First come named turns, each shown by rows before and after it. For each pair of rows after them, which turns, in which order, take the first row to the second? The first pair is done for you.
zufil (before => after):
[ -2 -22 -13   5  -1   6   4 -20   0  10  19  -6 -17  -5] => [  8 -13  -8   5   5   0  13 -26   1   0  22   0 -10   7]
[  6 -16 -18 -26  -5  11   2 -15   2  18   2  -4   2   7] => [ 11  -3  -6  -6   3  -3  24 -22   7  -8   3   5  19  24]
[  2  17  12  27  15 -43  33  -1  -5 -29  15  19  18   6] => [-32 -14   1  36  -1 -20   5  36 -24   6  -4  -4  -4 -31]
tep (before => after):
[-15   1   7  11  -4  -9   8  -8   4  -9 -10   6  -3 -10] => [-10 -11   9   7   6   3   0   3  -1   1   9  -6 -14  -7]
[ -4 -15 -11   3  -2   8   6  -9  -1   3   0  -5  -5 -14] => [ 12  -5   1   3  13   5  13  -2   0 -10  16  -4   3   3]
[-14  -9 -22  -6  -9 -17   1 -22 -20   6 -11  10  12  -6] => [  0 -23 -13  -8  14   0 -10   1 -21  11  28  -7   0   2]
zul (before => after):
[-19 -20 -21  -2 -11  13 -10 -15 -13  16  27 -25  16   6] => [-12 -19 -11   5  -1  14  -4  -6 -14   4  39 -26  22  16]
[ -8  22  24   4  -4  16  11  32 -13   8 -25  -1  23   5] => [-14  20  17  -5 -14  18   3  24 -13  17 -38   3  16  -4]
[-10  -9  -5  22 -16   2  14  -1 -13   2  -4  -6  16  -2] => [-12  -7  -3  22 -12   3  18   5 -11  -1  -2  -7  20   3]
gedi (before => after):
[  4  -7 -15 -16 -16   1 -22  -6  -6  15  -3   2   1  -3] => [ -6  -7   2   9  -6   0 -24  20  -7   2   1  -8 -13 -15]
[ -5 -22  -9   8   9 -12  11 -24   9   1  -2 -20 -17   0] => [ -1 -28 -23  -9  -3   3   9 -12  -2  16 -10 -20   2   9]
[ -3  -3   7  31   1  -6  25 -25  -2 -11  19 -11   4   8] => [  3  -7 -15   5 -16   7  20 -24 -15   5  13  -8  27  22]
[ -8   7  13 -11   8 -17  -2  -6  18 -15 -14  -2 -21 -11] => [ -3   0  -8 -36  -4  -5  -7  -2   9   1 -24   2  -1   2]
Then:
(two turns a pair)
[ -6  10  -6  10   6  -3   4  -3   3   2  -6  11   4 -10] => [ 4  0 -6 -4  8  5 -4 -1  2  7 12  5 -5 -2]
tep then zufil
[  0  -2 -10 -17  -7   0  -7 -18   0  12  -7   7  -6  -6] => [ 11  12  -5 -17  -1  -6   3 -17   5  -2  -4  13   7   5]
tep then tep
[-16  -3  -8 -28 -11   2 -17  -3  11  21 -15  14 -13  -9] => [-19   3   6  -9   1  -8 -12 -11  20   8  -7  13 -31 -19]
gedi then gedi
[ -4  39   9  -7  22 -23  -7   5   7   4 -21  27  -6 -10] => [  8  30  12 -11  36 -15 -16  22   6   5   7  14 -11  -3]
tep then tep
[ -4   9  14  30   9 -18  21 -25  17 -19  10   6  -6  -1] => [-15 -11   9  31   3  -6  14 -24   7  -3  17 -11 -22 -17]
tep then zul
[  9   1  -1 -19   4   6 -15   8  -2  13  21   5  -9   7] => [ -7  -2 -11 -17 -11   2 -16  -8  -2  20   0   6 -10  -6]
tep then tep
[ -2 -18 -33  10 -22   1  11 -21 -13  14 -12  -3  -5   5] => [  7 -23 -32  -7 -14  10  -5 -11 -13  21   1  -6 -13   8]
gedi then zufil
[ 20  18   3 -32  19   8  -7   6  10 -12   6  19   6   6] => [ 11  23   8 -13  14  -5   7  -9  14 -25  -4  25  14   8]
zufil then gedi
[ -9 -10  -7  14  -2  -7  -7  24  -6   1   7  -4   7  19] => [ -2  -5 -19  -5  -8 -10  -6  -7  -1   7   6   5  12  26]
gedi then gedi
[ 15   8  -2 -30  21   3 -24  17  -2  24  16  -2 -12   3] => [ 23  22   3 -18  27  -8  -6  18   1   2  18   7  10  21]
zufil then gedi
[  0   5 -16 -17 -16  15  -6  19  -3  10 -20  -3  20   1] => [  1  12  17  18  14   0  -1  18  10 -17  12 -10 -15  -8]
tep then gedi
[  5 -14 -10  -2  -4  16  -6  -5   6  11  20 -11 -32  -7] => [ -4   3  10  35  -1  -2  18  19   4 -17  -3  -4  -6  -4]
tep then zufil
[ -8 -17  -2  20   1  13  15  23 -15  -2  20 -23  13  12] => [-22 -20 -11  21 -14  13  12  13 -18   6  -4 -19   8  -1]
tep then tep
[ -7   9 -10 -17 -14   6 -11  11  -7  -1 -25   8  10  -7] => [ -8  10  12   5   8   2 -13  22  -1 -14   1  -5 -13 -16]
gedi then tep
[  0 -27 -22 -23 -18  18 -11 -21  -9  34   3  -9 -10   7] => [ -9   1   5  41  -1 -10  35 -11  -3 -21  -3   2  18  19]
zufil then zufil
[ 16  -6  -1 -20   6   8 -10 -23   7  21  19   7 -21   4] => [  6  -9  19   9  19   5  -9   4   9   9  23  -5 -32 -10]
gedi then gedi
[ 17  21   9 -30  12   4 -24  18   7  -7  -8  19 -10  -3] => [ -3  18  10 -20   2   0 -24  23   5  -6 -28  18 -12 -16]
tep then gedi
[ -3  13  -8 -38 -19  -1 -21  -3   8   4 -24  23   2 -29] => [  4  13  19 -14  11   4 -22  51   7 -15   5   5   2 -22]
gedi then tep
[-13  19  25  -4  13 -17   3 -10  10 -12   1   2  -4 -13] => [-11  21  11 -11   0 -13  10  -6   2 -10 -14   8  25   1]
gedi then zufil
[ 16  15   3 -17   9   1 -12  26  -2   2  -5  11  10  13] => [-11  15  10  12   6 -12 -10  19   2  -4 -24  10 -11 -15]
tep then gedi
[  6  14  -6 -17   0  -3  -5  -1   5   2  -6   6   5  -4] => [ -2   7   2  -7   8   3 -11  13   2   5  -2  -5  -8 -15]
tep then gedi
[  1 -15  14  -2   5  26  -4   4   9   5  29 -20  -9  11] => [  0  -9  22  13   9  18   6   6  10  -6  29 -19  -1  15]
zufil then zufil
[  8   6   4  -9   2   6  -7  16   0 -10   3   8  22   8] => [ 10   8   3 -14   4   1  -1  -8   9 -14   8  15  16   6]
gedi then gedi
[ -4  20   3  -3  -6 -23   0 -22  15 -13 -31  25   3 -13] => [ 24   4   1 -26  14   0 -14 -24  15  -4  22  10 -19   6]
tep then zufil
[ 20  10  -6 -15   4   6  -7  39 -10  -9  20  -7  36  31] => [-28  15  -3  27 -22 -26   6 -17   4 -13 -33   8  -3 -26]
gedi then tep
[ 24  -7   7 -15  21   6   0  10  -2 -12  29  -2   6  23] => [-19   1   2  19 -11 -14  17  -1  -6 -16 -30  11  14  -7]
zufil then tep
[  3  -7 -11  -5  -3  14   0  13  -8  -2   6  -3  20   8] => [-13   0   1  21   0  -7   8  -5   2 -14  -6   2   5 -14]
gedi then tep
[  7 -13 -12  10 -15  12  11   8  -9   6   1  -4  31  22] => [-11 -12   4  41  -7  -5  17  -1   1  -3  -4  -8  -1  -5]
gedi then tep
[  5  -8   5   5   8   9   7  32 -11  -2   9 -14  24  13] => [-10 -20  -2   4  -4  13  -2  24 -16  12  -3 -19  10  -8]
tep then tep
[  6   6  17  13  24  -7   2  25   1 -17  30  -8  -3   7] => [ 10   2   0 -12  13 -10  -4 -29  13  -4  29   1 -27   1]
zufil then gedi
[-11  -7 -14 -13 -22   6  -7   1  -5  14 -20   6  11  -6] => [ -4 -11  -6 -20  -8  10 -20  -2   2  18  -2   3 -17 -15]
gedi then zufil
[ -5  16  11  38  11 -22  37 -13   3 -24   2  -4  23  24] => [-27  -2  -9  37 -15  -3  26  13 -19   0 -23 -13  35  11]
gedi then zufil
[ 14  12   6 -23  -1  -6 -19 -16  26  -1 -17  12 -10 -20] => [ -3  12  17  12  -3 -12  -7   4  21 -12 -28   6  -4 -30]
zufil then zufil
[ -7   5  -4  12   5 -13   2  -7  -2  -2  -2  -1 -13  -4] => [ -6  -1 -14  -8  -5  -6  -7  -6  -5  12  -8   0  -7  -3]
zufil then gedi
[ 1  1  4  0 11 -3 -2  6  4 -1  5  1 -8 -4] => [ 3  4 -3 -9  1 -5 -1  1  3  2 -9  8  6 -2]
tep then gedi
[  2  -7  23  23  23  -4   9   1   2 -18  37 -19 -15   7] => [  9 -14  -6 -19   2   3  -3 -46   7   8  29 -11 -19   6]
zufil then gedi
[ 13 -16 -20 -16  -6   5   3 -10  -7  14  11  -2  26  25] => [  4 -26  -5  -1   7  14 -15  22 -12  17  20 -22  -1   6]
gedi then zufil
[-28  -7   9  46   1  -1  10  18  -6 -12  -4 -21  -5 -15] => [-14 -22  -5   2   0  22 -19  23 -13  20   9 -26 -22 -18]
tep then zufil
[ -5 -14   8   0   4  19 -12   3  -1  10   0  -6  -5  -4] => [  5   2   6 -10   3   7   0 -21   8  -1  -8  10   8   5]
zufil then tep
[-15 -20   2  14 -19   1   0 -26  -4   4   9  -1  -3  -6] => [ -5 -10   4  12 -15  -2   8 -36   1  -1  14   6   2   3]
zufil then zufil
[  5  -5   1 -16   1  12  -6  -1 -12  -3   2 -18  -5   2] => [  4   9  13   0   4  -3   8  -8  -5 -22  -9  -9   2   3]
gedi then tep
[ 12  19  -6 -32  -2  -4 -25  16  14   4 -28  26   3  -2] => [ -7   0  -9 -17  -8   7 -34  21   5  19 -27   9 -19 -19]
zufil then tep
[ -7  -9  -1  -1   1   5 -14   7  -3   9   5  -7 -18 -12] => [ -5  -9  -7 -12  -4   7 -15  -1  -5  14   2  -6 -10  -8]
gedi then gedi
[  5 -12 -10  -9 -12   5 -25  -7 -16  10  15  14 -27 -10] => [ 21   2  -3 -14  -3  -1 -17 -14  -9  -5  25  23 -15   9]
gedi then zufil
[ -4 -19   2   4   1  10  -9 -10  -2  11  20 -18 -30 -14] => [ 11   9   2  -2   2 -10  12 -39  13  -9   9   8  -6   5]
zufil then tep
[ 26  18   1 -25   8   8  -1 -25  -1 -10  -3   7   8  19] => [-22  -6   3  21  -5  14  -3  -6 -20   3 -26 -15 -12 -20]
zufil then tep
[ -7  -5  -5  -2   1   8 -19  18  -6  15  -9  -6  -6 -23] => [  4   7  -2  -7  13  -8 -13 -20  15   2   2   2 -20 -18]
gedi then zufil
[-11 -11  -5  -3 -12   6   4  -8  -3   2  12 -11 -12   0] => [-12  -3  -1   0 -14  -4  12 -15  -2  -5   0  -1  -2   2]
tep then tep
[ -9  -7   3   5  -2   4 -14   0  -3  18   2 -13 -30 -14] => [  7  -3  -4 -19  -5  14 -18  15  -9  20   8  -9  -8   7]
zufil then gedi
[  4  -5  -8 -45  16  24 -22   5  -4  10  13   7   3   8] => [-12   9  13  -4  20   7  -7  40  -7 -15  -8  10  18  -1]
tep then gedi
[  6  -9  -3   2   0  -7   3   0  -5 -16  -9  -3  16  13] => [  0 -13   2  16   4 -14   4  -7   0 -22  -8  -5  -1  -1]
zufil then gedi
[-16  -2  11  39   1 -11  24  12   4 -17  -1  -8  14   5] => [-18 -15   0  19   1 -10   4 -26  13   7   6 -11 -29 -21]
zufil then gedi
[ 11 -23   5  -4   9  22 -13  34 -15  13  26 -12   4  10] => [  1  16  15  19   3 -15  20  16  -2 -21 -15  19  33  13]
tep then gedi
[ 20  18   3 -20   1  -5 -20  -8  10  13   2  11   4   8] => [ 12  19  22   6  14  -9 -19   0  15   3   8   5 -11  -5]
gedi then gedi
[  1   1   4   0  -3 -10  -8 -15   5  12 -10  12  -5 -13] => [ 13  -1   8  -5   5   4 -13  14  -2  10   7   6   6   0]
gedi then tep
[  4  15   5  -7   9  -9   0 -10  13  -8  -7  15  -1   6] => [-15  -2   5   2   2   2 -12   8   3   7 -16   6 -10 -14]
zufil then zufil
[  8   5  15   1  10  -8  11 -22  13 -12  -7  -7 -10  -7] => [  6  -2  -3 -20  -9   4   6 -24   2   6 -22  -3   5  -6]
zufil then gedi
[  8 -10 -12 -21 -12  12  -6   1   0  25  -5   0   1   5] => [ 1  8  5 24 -2 -7 21  9  4 -6 -8  5 17 10]
zufil then zufil
[ 11  10 -13 -34  -5  -1 -13 -17  21  10  -3   1  -4 -16] => [ 13  22   4 -14   6  -2  -6  34  11  -9  -6  -2  23  -4]
gedi then tep
[-14   2  22  17  -6 -18   9  14  -5 -10 -12  14   0 -21] => [ -1   2  28  16   5 -15  10  26  -5 -20   6  13  -1  -9]
tep then tep
[ 14 -11  -6 -13  -5  20  -7  16  10   5   1  -9 -12 -13] => [  4  -2 -13 -11 -15   9   0  -1  13   1 -25  -1   0 -20]
tep then tep
[-15   0  12  21   1  -7  -4   4  10 -11 -22  21 -10 -39] => [ 13   9   0 -25   5  -3 -12 -29  19  -5  -6  30 -11 -21]
zufil then zufil
[  1   0  16 -18   5  -4 -10 -31   6   3  17  -7 -40  -7] => [ 10   4   2 -44 -11  14 -11  11 -17  11  -1   0  16  21]
tep then gedi
[ -7 -14  -9 -20  -6  17  -4  17 -12   9   6  -6  -8  -4] => [  2  -5   6 -14  10   5   1  -3   4  -4  21   0 -32  -7]
gedi then zufil
[ -5 -13   4   1  -3  19 -28  37  -7   9   4 -12 -15 -15] => [ 18  29  14  -1   9 -13   1   1  17 -28   1  17  16  11]
tep then gedi
[-14  -9  11  26  12   2  16   0  -1   8   2  13  -4  -7] => [ 7  0 15  7 21  3 12  2  2  5 18 15  7 10]
zufil then tep
[  6   8   6  10   7  -7  12   6   3 -12   5   2  16  16] => [  5   7   3   5   5  -2   9   9  -1 -10   2   0  22  19]
gedi then gedi
[  2   9  -3  -1   0   7 -13  21  -7 -10 -19  12  14   0] => [ -6  10   7  13  10  -5 -10  -3   6 -15  -7   7 -17 -17]
tep then gedi
[-21   8 -16  10 -25   0  19  -3  -5   4 -37   9  23  12] => [-29 -13 -18  -3 -24  14  -7   6  -8  26 -31  -6 -11 -14]
gedi then zufil
[-27 -15 -16 -10 -15  21  -7  30   8  14 -12  10  15  -8] => [-15  -2 -20 -22 -12   1   2 -30  29   5  -4  22  -2  -6]
gedi then gedi
[  1 -10   6  17   5  10 -13   3  -3   7   9 -11   3  10] => [  2   3   3  13   3  -3  -3 -25   7  -1   2   1   3  12]
gedi then tep
[ -3  15  -2   5  -2 -17   7  -2  14 -20 -14  21   5   7] => [ 12   6   7  -3  14  -4  -3  16   7 -18  18   3  -4  16]
tep then tep
[ 16  10   0 -30  -1   6 -14  18   3   3  -9   7  13  21] => [ -4   7  14   4  -2   2  -3  39  -4  -5 -23   1  16   8]
zufil then zufil
[  1   4 -17 -10 -15  -4  13 -19  -5   8  -7   6  26   9] => [-17  -3 -14   8 -20  -1   6  -3 -13  11 -17  -1  23  -4]
zufil then zufil
[ 13   0  -6 -11   7  25 -15   8  -8  21   7 -11  14  13] => [  8   3  12  10  24  19 -15   7   3  12  20 -17 -13   0]
gedi then zufil
[  7  -3   3 -21  13  18   1   6  -4  14   0  -3  16  13] => [ -9   9  15  13  12  -5  12  -1   4  -5 -21   6   6  -6]
gedi then tep
[  2   5 -22 -20 -26  10  -1 -15 -17  21 -17   6  24   9] => [ 18  14 -12 -23 -13   9   2  -6 -14   7  -3   9  37  22]
tep then tep
[  4   2 -12 -24 -12  -3  -1  -7  -2   9 -13   7   2  -1] => [-11   8  -1  10 -10 -11  12   6  -3  -7 -22   7   9  -4]
zufil then zufil
[ -6 -13 -10  17  -7  -2  26 -40   0  -9  17  -8   9  15] => [-15 -23 -17  17 -17   6  22 -29 -10   4   3 -12  15  10]
zufil then gedi
[ -4 -20  -2  20 -11 -19  -2 -24   5  -5   1  -8  -8 -17] => [  9  -9   4  21  -5 -27   6 -23   7 -20   4   1   4  -6]
tep then tep
[  6 -13  -8  10   7  13   3  11 -18   0   7  -7   3   0] => [ 10 -10  -2  10  14   7   4   0 -12  -5  16  -5 -11  -2]
zufil then gedi
[ -6   3  -9  -9 -10  -8   5 -33  10  -3 -16   7  -4  -7] => [-16  -1 -12  -4 -18   3   3   3  -6   4 -28   3  19  -2]
zufil then gedi
[  0   0  -2  -8 -15   6 -11  12  -2  11 -21   5   6 -19] => [  8  13   3  -7  -8  -1  -1  10   3  -2 -19  11  16  -6]
tep then tep
[ -8   6  10  25   3  -4   1  33  -2 -12 -12   4   8  -5] => [  3   1 -15 -16 -15   1   3   5  -5   2 -21  16  28  11]
gedi then gedi
[-11  20  29  25   4 -18   4 -10  20  -4 -35   7 -20 -29] => [ 17 -13   4 -36   4  27 -23   8   7  37  11 -18 -23  -4]
gedi then tep
[  5 -13 -15  -4  -6  10   8 -16  -3  11  15  -4  -2  13] => [-1 -5 -6 22 -3 -2 21 -7 -5 -8  5 -3 10 13]
tep then zufil
[ -9  14  11  11   2 -13  -6   3  12 -10 -21  16 -16 -12] => [  5   2  -3 -20   1  -4 -16 -21  10   9  -3  12 -26  -3]
tep then gedi
[-20 -16 -12  15  -6   9   6  13 -16   9 -21  -9  -8 -15] => [-11   6  -5  19  -4  -6  22   4  -8 -12 -28   7  14  -3]
tep then tep
[ -4   2  -9   0 -18 -13   5 -35  16   4  -4  17 -11  -8] => [  8 -19 -11 -13 -10  16 -15   4   2  19  28  -6 -15   5]
tep then gedi
[  1   9   2  -6  -9 -10  11 -45  10 -12 -14  18  -6  -1] => [ -7 -22  11  11   7  16  -7   3  -6   3  18 -21 -37 -16]
zufil then tep
[ 27  20  -4 -35   2 -14 -16 -10  10   4 -23  25  22   5] => [ 32  19  -1 -26   9 -19  -7 -26  18 -10 -10  23  18  13]
tep then zufil
[-16  -2   3   5  15   1 -20  19  -6  -6  -5 -10 -25 -26] => [ 16  22  -6 -24  14 -14  -4 -18   7 -23  -3  12   4   7]
tep then gedi
[ -9 -24   0  17   5   3  16  16  -4  -3  18 -18  10   0] => [ -8 -16  -6   9  -1 -10  23 -27   9  -2  11  -7  -3  -4]
gedi then tep
[ 11  11   4   2   4 -12  12 -23  10 -11   2   6   5  11] => [  3  -1  -4  -3  -5  -7   6 -35   7   2   2   0 -13   1]
tep then zufil
[ 34   5   5   8  43  -5  18 -25   4 -17  50   3 -11   8] => [ 11   4 -40 -24 -18   0  18 -38 -17  16 -24  24  41   5]
gedi then tep
[-17  -5  -2  -2 -12  -5  15  -4   7  -4  -7   5  25  12] => [ -5 -10   5  -6   3   6  12   9   8  -7  15  -3  24  20]
tep then tep
[  6  -9   7 -14  16  -2 -11  -9  14  10  15  -4 -15 -12] => [ 13  -4  -3 -26   4   5  -3  -3   5  15   4   3  18  11]
zufil then gedi
[-16  -2  -3   8   7  -4  12 -38 -14   2  18 -22 -10   0] => [-26  -8   3  19   8   5   6   2 -24   6  15 -30  -2  -4]
gedi then gedi
[ 18  -7   8   4   7  17  11  28  -9  -4  23 -10  15  12] => [ -7   8   7  23 -14  -6  27   3  -1 -12 -21   9  19  -5]
tep then gedi
[  9  11  -4 -15  -4  -7  -5 -16  11   1 -25   5   5   3] => [  1  10   1   1  -5  -6  -1   3   4  -5 -34   3  16   0]
zufil then gedi
[ -6  -3  20  14  -5   0  -3  27   8 -11 -14   9 -16 -28] => [  4  -8  -5 -23 -23  11  -8  22  -2  10 -25  16   8 -13]
gedi then gedi
[-11  11  -6  -7 -10   0  -2   2  -8  -5 -24  14  19 -10] => [-17   0  -4  -7  -7   5 -16   6  -5   5 -18   6  -2 -25]
gedi then zufil
[-3  0 -2 -5 -6  9 -6  8 -2  4 -5 -3  9 -4] => [  1   3  -3  -6  -5   6  -2 -15   7  -1  -3   0   0  -6]
gedi then gedi
[-12  -6 -14 -24 -11  13 -14  -3   3  18 -10  -2  -7  -6] => [  3   0  -1 -32   6   9 -15  -5  13  12   9  -1 -16  -1]
gedi then zufil
[ -3  -7 -20 -28 -14   6  -8   7 -12  20 -16   1  13   4] => [ -2 -11  -3 -20   6   6 -23  10  -4  17   3  -7 -28 -13]
gedi then zufil
[ -1   7  -7  10  -1 -14  15 -43  18 -15   4  13   3   9] => [-13 -20   3  34   7   8   2   7   1  -1  26 -17 -22  -5]
zufil then tep
[ 26   0  -5 -26   8   4 -28  21  20   6  19   2 -10   7] => [ 24   7   9  -1  19  -8 -15  25  25 -11  25   4  -8   6]
gedi then zufil
[  5   2  -7 -31  -6   7   4  12 -11   3 -23  13  27  15] => [-22   3  17  18   6  -2   4  27  -4 -11 -24   6  -6 -19]
gedi then tep
[-22  -7  16 -17   0  19 -18   3   1  11 -20  -2   7 -39] => [-15   0  10 -28  -1  16 -14 -23   7  11 -21   4   3 -36]
gedi then gedi
[ -5   6  17  27   4 -16   7  18  -7 -13   4   4   4   1] => [ -8 -11  -7 -10 -13   2 -18   2 -11  23  -2   0 -19 -15]
tep then zufil
[ -6  -4  13   3  13   5 -23   5  11   1  24  -8 -36 -19] => [  2  25  11  -2   7 -20  -3 -27  23 -19   0  21 -10  -3]
zufil then tep
[12  2  9  1  8 -9 -1 -3 16 -2 16 -7 -6  9] => [  1  -9   3   1   2  -2  -7  -6  12  12  12 -14 -17  -5]
tep then tep
[  3   6  -4 -19 -14  12  -2  16 -10   7  -8   1  31  11] => [-13  -7  11   2   1  14 -21  21  -6  10   4 -15 -17 -21]
gedi then zufil
[ 13  20   6 -13   2  -8  -2  16  -3 -14 -17  14  15   8] => [  2   0   0 -20  -6   7 -20  17 -10  11 -17   1  -8 -11]
zul then tep
[  4  13   4 -18 -10   6 -18  -4  -2   0   1  -2   3   5] => [ -2  19  14   0  -6  -3 -13   7  -4 -11  -9  -2   4   0]
gedi then tep
[ 8  1 -7 -2 -1  3 26  2 -4 -8  7 -5 30 31] => [-27  -9  -8  21 -17  -1  22  -2  -7   0 -23 -11   9  -4]
gedi then tep
[  8  -9  13   8   4  -5   0   1  12  -3   8  -3 -16  -5] => [  7 -17   5  -4  -6   7  -7  23   3   6   1  -4  -1   2]
gedi then gedi
[  6  -7  13  10  -6  -1 -24   1  -6   2  -1 -22 -45   3] => [ -5   5   7  13 -18 -14 -14 -14  -5  -5 -27  -8 -35  -1]
tep then tep
[ -5  -3 -28 -23 -24  14  12  -9  -7  20 -27  17  10   9] => [ -3 -25 -24 -17 -16  29   2   2 -12  29   1  -5 -13   3]
zufil then tep
[11  2  0  9 10  1 -1  1  3 -4 11 11 -2 13] => [  7   1  -6   7   4   0   4 -13   7  -1   8  13  -6  11]
zufil then gedi
[ -3  15  25   2  16  -6 -12  39   2  -9  -7   2   2  -1] => [  4  15  21 -11  20 -14 -16  -5  18  -7   5   8 -24  -9]
zufil then gedi
